In the data rows, zero lies at 4.5, halfway between 4 and 5.
Some points, one per row:
[2 4 6 3 0 5 6 9 9 4 9 5 7 4 6 7 2 4 6 9 9]
[5 5 5 4 5 5 5 4 3 5 4 5 4 4 4 6 6 4 5 2 5]
[1 2 3 6 5 3 4 6 5 8 3 4 7 4 7 2 4 5 7 5 1]
[6 5 4 4 0 3 3 5 8 0 9 3 4 2 4 7 4 7 2 9 9]
[5 4 5 4 3 4 3 2 7 0 5 4 4 4 3 5 4 5 4 6 7]
[7 6 5 3 5 6 2 6 6 4 7 2 6 3 4 5 5 2 5 8 6]
[2 3 6 6 5 4 8 3 3 4 4 8 3 5 1 4 4 4 5 2 6]
[3 4 5 5 4 3 6 6 4 5 5 6 4 6 6 4 3 5 5 4 5]
[6 5 0 4 6 7 0 5 7 9 0 0 9 2 8 3 8 5 5 6 0]
[7 7 4 3 3 6 5 6 5 4 7 5 4 4 4 6 5 5 2 5 8]
[7 5 6 4 5 3 7 4 1 4 7 4 2 7 5 5 3 2 5 3 3]
[4 7 8 6 5 5 7 5 4 3 5 4 2 8 5 2 0 5 3 6 1]
[5 5 4 5 3 4 4 4 6 3 5 4 4 4 5 5 4 6 4 6 7]
[4 5 0 6 5 6 5 9 1 9 4 5 4 2 7 4 5 6 4 4 3]
[5 3 4 4 2 3 2 3 7 1 5 3 5 4 6 7 5 6 4 5 7]
[5 6 6 3 4 7 5 7 7 4 6 5 7 4 4 6 5 4 4 5 7]
[5 2 3 3 3 1 5 4 3 3 5 4 4 5 6 6 6 3 6 3 5]
[4 6 9 6 7 5 9 4 2 4 5 6 2 9 4 2 0 4 5 4 0]
[5 4 4 4 5 4 2 1 6 2 3 3 5 4 3 4 5 4 4 5 4]
[5 4 5 4 5 4 4 2 4 2 4 5 5 5 4 5 6 3 5 3 4]
Then 16 other points, each followed by its number:
[6 6 5 4 5 6 4 5 4 4 5 5 4 4 4 5 5 5 3 4 6] 0
[4 4 3 5 1 3 4 4 7 1 8 5 2 2 3 6 3 8 2 8 9] 1
[6 5 5 5 5 4 5 4 3 5 5 4 4 5 4 4 4 4 5 5 4] 2
[5 5 5 4 5 5 5 7 3 8 4 3 6 6 7 4 5 3 6 4 2] 3
[4 4 5 5 5 2 5 5 4 5 6 3 4 6 6 3 2 4 6 6 2] 4
[2 3 5 6 5 5 6 3 4 4 3 7 5 4 3 4 5 4 5 2 6] 5
[2 2 4 5 4 2 7 5 3 6 4 7 5 5 6 5 6 3 7 2 4] 6
[5 7 5 3 3 7 6 8 5 4 7 6 5 5 5 6 5 4 4 5 8] 7
[5 5 5 6 7 4 4 4 3 6 2 3 3 6 5 2 2 5 4 4 0] 8
[3 4 5 6 7 6 6 4 4 9 5 6 5 1 3 3 6 3 6 4 3] 9
[4 4 5 4 3 6 3 4 7 3 4 5 6 3 4 6 5 5 4 5 7] 10
[4 3 3 4 4 4 3 5 6 6 6 3 6 3 4 4 5 4 5 7 5] 11
[3 4 8 4 5 3 6 4 5 2 4 6 5 8 5 4 2 4 6 3 3] 12
[3 3 4 4 6 5 5 8 3 9 4 5 7 5 6 4 5 3 6 4 2] 13
[3 3 4 5 3 4 5 3 7 4 8 5 4 1 1 4 4 5 4 8 9] 14
[3 3 5 4 4 4 7 6 4 6 5 6 6 5 6 4 4 4 6 4 5] 15
Which two of these numbered points are nearest to each point below, looking only along the 8 directions in which the first points spread most? Their numbers follow each, nearest first.
[4 4 5 5 4 5 4 4 6 4 7 6 5 2 2 4 5 3 5 7 8] > 14 10
[6 6 5 4 5 7 4 4 5 4 5 5 5 4 3 5 5 4 3 5 6] > 0 10
[4 5 6 5 4 3 6 5 4 5 6 3 3 7 6 3 0 5 5 6 2] > 4 2
[5 6 6 3 4 6 7 7 6 4 6 7 5 6 5 7 5 3 4 4 8] > 7 0
[3 4 6 5 4 4 7 6 4 6 5 6 5 6 6 4 3 3 7 4 4] > 15 6
[8 6 1 4 5 7 2 4 3 6 4 4 4 3 3 6 9 4 2 4 5] > 0 2
[6 5 4 5 6 5 4 3 3 4 4 4 3 4 3 4 5 4 3 4 3] > 2 0
[3 4 6 5 4 5 4 2 7 2 5 5 5 4 2 4 3 5 4 6 6] > 10 14
[4 5 5 6 7 4 4 4 2 7 1 4 3 6 6 2 3 6 4 3 0] > 8 2
[2 2 5 6 6 2 4 4 3 6 3 3 4 6 6 1 3 4 7 5 0] > 4 8
